Each named turn below is shown by a few rows before and after it. Which turns, in which order, take the first row of each later pair to the second? The first pair is answered.
N (before -> after):
[ -0.3  19.2   6.0  13.7  -9.9  13.8  11.0 -15.8  15.4   3.3   7.9]  ->  [  7.9  20.7   8.8  14.4 -14.6   6.6   1.1  -6.8   8.5  16.1  15.7]
[ 20.3  20.3  15.4   2.0 -17.7  14.8  -9.6   6.6   7.0   7.0   5.2]  ->  [ 23.0  14.7   9.3  -3.7 -15.1   7.2 -14.9  16.8 -12.3  11.2  10.9]
[  6.2  13.2  12.7   0.3 -17.4   7.6   5.7  -7.0  28.9  12.3  -0.6]  ->  [ 12.3  12.7  13.0  -4.1 -17.7  -2.8  -4.2   8.9  15.3  23.5   8.0]
[-10.8 -13.6   2.1  -4.3  -3.1 -15.9  -5.9  11.0 -11.7   9.5   1.7]  ->  [-16.8 -19.6  -3.2  -6.1   2.6 -11.5   1.8   6.1 -11.7  -0.5  -4.0]
R (before -> after):
[ -6.5   1.0 -16.3   0.8   6.9   6.6   8.3  -0.8 -11.6 -16.8 -10.2]  ->  [ -6.8   5.5 -10.1   5.2   4.1   9.6  10.1  -7.8   6.5 -15.6 -14.6]
[  0.8 -11.0 -17.7 -12.1  10.9 -11.2   8.1  18.2 -34.3  -5.8   6.8]  ->  [ -2.5  -5.0 -22.9  -9.3  20.5 -14.6  28.0   4.6   6.2 -15.8  -7.7]
[ 1.4 14.3 -9.5  1.9  8.5 -5.5 -4.5  1.7 -8.6 18.8  8.8]  ->  [  1.4  14.1 -15.2   0.3  12.6  -9.5   0.2   0.3  -2.9  14.1   6.2]
X (before -> after):
[ -2.7  15.0  16.0 -20.2  -0.9   6.8  -4.2   5.0  20.6   9.6   2.3]  ->  [ -7.7  11.9   8.9 -22.3   5.8   5.4   8.1   2.2  25.4   0.4  -2.8]
[ -1.7  -0.6   7.7  -8.2   5.0  21.0  -2.2  -0.6 -14.8  -1.5   8.4]  ->  [ 7.2  3.7 10.1 -9.5  4.7  8.0 -7.1  8.3 -7.3 13.7 13.9]
[  0.1   3.1  -3.9   2.8   9.0 -19.9  18.9  -2.3  40.5  -2.1  -4.4]  ->  [-13.9  -3.9  -2.5   9.1   5.3  12.2  21.5 -18.3  20.3 -26.4  -9.1]
Now pairs of rows:
(2 to 4 turns a pair)
[ -5.4   4.1 -24.5  -3.5  17.5  -5.3   9.9  13.5 -50.1  -7.6   6.0]  ->  [  5.7   8.2 -15.3  -4.7  10.4 -14.7  -4.4  22.4 -48.3  10.5  15.8] -> X X
[ -5.8 -11.7   7.2  -2.7  -2.8  15.7 -12.9  -2.2 -25.7  -7.5   1.5]  ->  [  0.6 -10.2 -15.4 -13.7  18.7 -18.5   4.9   8.4   0.9   0.6  -6.0] -> X N X R
[-16.9  -2.9 -11.8  -1.7   7.5  11.8   3.1 -13.3 -30.6  -9.1   4.0]  ->  [  3.2   9.8  -9.5  -6.3  10.3 -27.0   0.8  -0.5   8.6  22.6   8.0] -> R X X X
[  8.2 -16.8 -22.0 -18.3  14.5 -31.8  -7.6  22.8 -15.9   7.7  22.0]  ->  [ 13.1   2.2  -6.4  -5.7   6.6 -31.1  -0.6   5.9  42.7  16.1  11.6] -> R R N
[ 13.8  15.2  23.9  19.6 -12.1  27.3   0.1  -6.6  35.6   0.5 -13.7]  ->  [ 23.4   1.5  15.5   2.7  -9.9   4.5 -24.2  29.5 -24.8  22.3   9.8] -> N R
[  7.3   6.6  31.4   2.6 -34.9  25.8 -23.3  -8.9   2.7   7.2   1.6]  ->  [  7.1  -6.0  15.9 -13.5 -23.0   9.7 -27.6  11.9 -39.2   9.3  10.5] -> N N
[  7.6  -3.8   7.3  -8.9  -8.2  -5.1  -8.2  10.0 -24.1   2.6  10.8]  ->  [  2.6  -5.3  12.0  -5.2 -11.2   5.6  -8.0   3.7 -25.1  -4.7   7.9] -> N N X
[ -6.9  -2.4   7.2   2.4 -10.5  22.0   3.6  -8.0  -0.1 -12.8  -6.4]  ->  [ -0.5  -7.6  -0.7  -7.3  -7.0   6.1  -5.6  10.6 -24.8  -0.8   1.8] -> R X N N
[ -0.1 -12.7   4.8  -7.5   4.4  -5.3  -3.7  15.8 -24.3  18.7   2.6]  ->  [  2.5  -0.5   5.1  -3.0   5.9 -14.0   9.6   7.0  22.3  22.2  -8.0] -> X R R N
[ -7.4  -1.4   0.8  -0.8  -7.8  10.1  -8.5   1.2 -35.9  -2.4   9.7]  ->  [ -4.7  14.8  14.6  12.8 -16.5  15.1   0.0 -16.4  17.6   0.1  -0.9] -> R R N R
[  5.1   1.3  -6.2 -12.1   9.1 -19.2   9.3   2.3  -4.6   1.9   4.5]  ->  [ -0.3  -2.1   1.2  -5.9  -0.9   6.2   4.8  -7.2 -23.5 -11.5   4.6] -> X X
[ -1.3  -8.3 -21.5  -9.4  18.4 -18.6  12.5   8.2  -8.7  -6.7  -1.7]  ->  [-10.1  -6.4  -7.9   3.3   7.3  15.7  14.0 -15.8  -5.3 -25.9  -9.5] -> X N
[  8.1 -10.2 -22.1  -7.1  20.9 -31.4  11.3  20.0  -1.4  11.3  16.4]  ->  [ -9.2 -18.6  -6.8   5.9   4.7  21.7   2.2  -2.9 -37.9 -19.6  14.7] -> X X
[  7.9  16.8   9.2  16.6  14.4  -9.1  23.3 -11.4  30.7  19.1 -25.7]  ->  [ -8.3   7.2   7.7  21.9   9.6  27.2  22.7 -26.3  -2.4  -9.3 -28.3] -> N X X
[ 16.0  -2.8 -11.8 -13.0  11.9 -25.0   1.1  18.5 -25.1   4.4   8.6]  ->  [  2.0  -9.9 -13.6  -9.5  11.7  -1.1   5.7   6.0 -40.2 -17.3  -0.2] -> X X
[  5.1  10.7  21.7  19.7 -17.6  19.9 -19.3 -11.7  12.7  19.1   1.7]  ->  [ 15.0   6.3   2.4   2.4  -0.9 -19.3 -15.9  14.4  11.6  39.0   6.9] -> X N
[ -5.2  18.7   1.6  -9.9   1.5 -21.3 -18.8  13.6  -6.0   9.0  13.8]  ->  [-16.3   8.3 -15.5 -15.2  13.1 -15.5  -5.4  11.7 -16.4  -8.9   6.4] -> N X
[ -2.6   7.3  16.5   7.2 -18.8  21.1 -12.1  -9.8  -8.1  -5.8   2.3]  ->  [  0.9   2.7  15.0   1.0 -15.7  13.0 -15.7   0.6 -21.9   1.1   6.9] -> N N
[-11.9 -11.4 -33.7  -9.3  25.4 -14.5  14.3  16.3   4.5  -5.6  -2.1]  ->  [-22.9  -8.4 -18.5   6.4  11.4  22.2  16.8 -10.1  10.6 -26.9 -11.7] -> X R
[-12.3   6.3  11.4  10.7  -2.1  22.2  16.6 -22.7  32.5 -20.6 -13.3]  ->  [  7.4  18.3  32.4  15.1 -19.2   7.2 -10.0  -6.6  31.9  14.3   3.5] -> X X
[ 12.7  -2.0 -16.0 -23.6  24.0 -28.6   8.3  36.3 -10.9   8.3   4.1]  ->  [-11.4 -10.5 -17.2 -12.9  22.5  18.6  28.3   2.3 -12.4 -35.3 -14.7] -> X X R
[ -9.9 -10.3 -10.4 -15.6  11.4  -6.5  -2.5   9.8 -18.8  -8.3  -3.7]  ->  [ -2.0  -7.6   0.6 -12.6   3.1  -6.9 -15.2  14.1 -23.6   0.7   2.1] -> X X
[ -5.2  -5.8 -19.0 -18.0  12.9 -15.9  -0.1  15.1 -18.2   7.6   0.2]  ->  [  5.6  13.7   7.3  -4.4  -5.5 -12.2  -6.6   3.8  26.4  24.5   0.1] -> R N R N
[-4.4 -3.9 -1.3  0.9  6.8 -8.7 15.4 -2.2 24.8 -2.7 -8.6]  ->  [-12.0  -8.3   7.1   5.5  -3.2  16.1   9.3 -11.1   1.6 -17.0  -7.9] -> N N X X
[ 19.9   6.7  -4.4   1.2 -13.1   0.3   0.3   9.8   0.0  11.8   6.2]  ->  [ 15.8   4.0  -0.9   2.9 -17.0  11.0  -2.4   3.2  -8.3   6.2   6.2] -> X X X X
[ -9.3  15.2  25.9  10.2 -14.8   9.6  -7.9 -14.2  13.0  -0.2 -11.4]  ->  [ -5.7   2.3   8.1  -6.0  -2.3 -10.1 -16.9  14.0 -36.2   6.4  -0.8] -> N N N
[  0.6 -12.1  -0.7  -5.4  -3.6   6.1 -17.6   7.4 -41.7   0.7   5.7]  ->  [  5.4  -6.1   5.5  -3.7  -7.7   1.9 -25.3   8.3 -36.8   9.7   8.2] -> N X
[  4.2 -12.3  11.7  -7.6  -3.5   7.4  -8.7  10.2 -29.8  -2.9   1.8]  ->  [ 11.5  -7.1   4.9 -13.9   5.1 -19.9  -2.5  20.5  -6.8  11.6   0.9] -> N X X
[ -1.3 -14.1  23.7   7.2   4.3  -5.4  -4.3  21.5  -9.5   4.9   6.3]  ->  [  2.0  -8.6  25.4   9.0   8.3 -13.9   1.9  19.5  14.4   7.6   2.7] -> X R R R
[  2.5  -1.3  -4.0   0.5   2.8   4.4   4.0   0.8 -16.6 -13.6  -7.6]  ->  [  4.4  -0.8  -9.1   0.3   8.1  -1.3  12.9  -0.2  -0.6 -13.6 -11.0] -> X R R
[ 10.4  12.4   2.7  10.8  -2.5 -13.4 -20.4   4.6  17.0  19.3  15.2]  ->  [ -9.9   2.3  -0.1  18.4  -4.4  28.9 -13.0 -18.4  -3.8 -16.1   4.4] -> X X X
[ 11.1  -5.0  -4.9 -20.4 -11.6 -30.9   4.9 -10.2 -11.7  15.2   0.4]  ->  [ -0.7 -11.5 -12.3 -22.3  -6.5 -16.0  13.0 -18.1 -22.7  -6.4  -6.6] -> N X
[  8.5  -7.5 -14.6 -12.3  13.2 -11.0  11.2   5.5 -18.9  -2.4  -0.9]  ->  [  2.8  -6.8  -0.2  -2.5   0.2  16.6   4.1 -10.1 -26.3 -14.4  -2.0] -> N X
[  3.6   5.4  24.4  24.0 -14.4  14.1  -5.0 -19.9  22.5  -6.2 -12.7]  ->  [  4.7   4.0   8.9  18.0   0.7   1.9  10.0 -15.6  36.8  -9.1 -18.6] -> X X X
[ 17.9  11.8  15.0   8.2  -1.2  -8.3 -17.9  10.8   5.1  23.1   8.2]  ->  [ -1.4   5.8  15.3  18.4  -5.3  30.0  -7.7 -14.9  -2.7 -11.3  -4.7] -> X X X N
[ -0.8 -10.2 -26.6 -16.5  21.3 -22.6  36.1   3.8  32.8 -11.6 -11.8]  ->  [ 18.9   5.0  -4.6 -10.5   1.5 -35.1  15.1  11.2  48.4  17.0   0.5] -> N N N
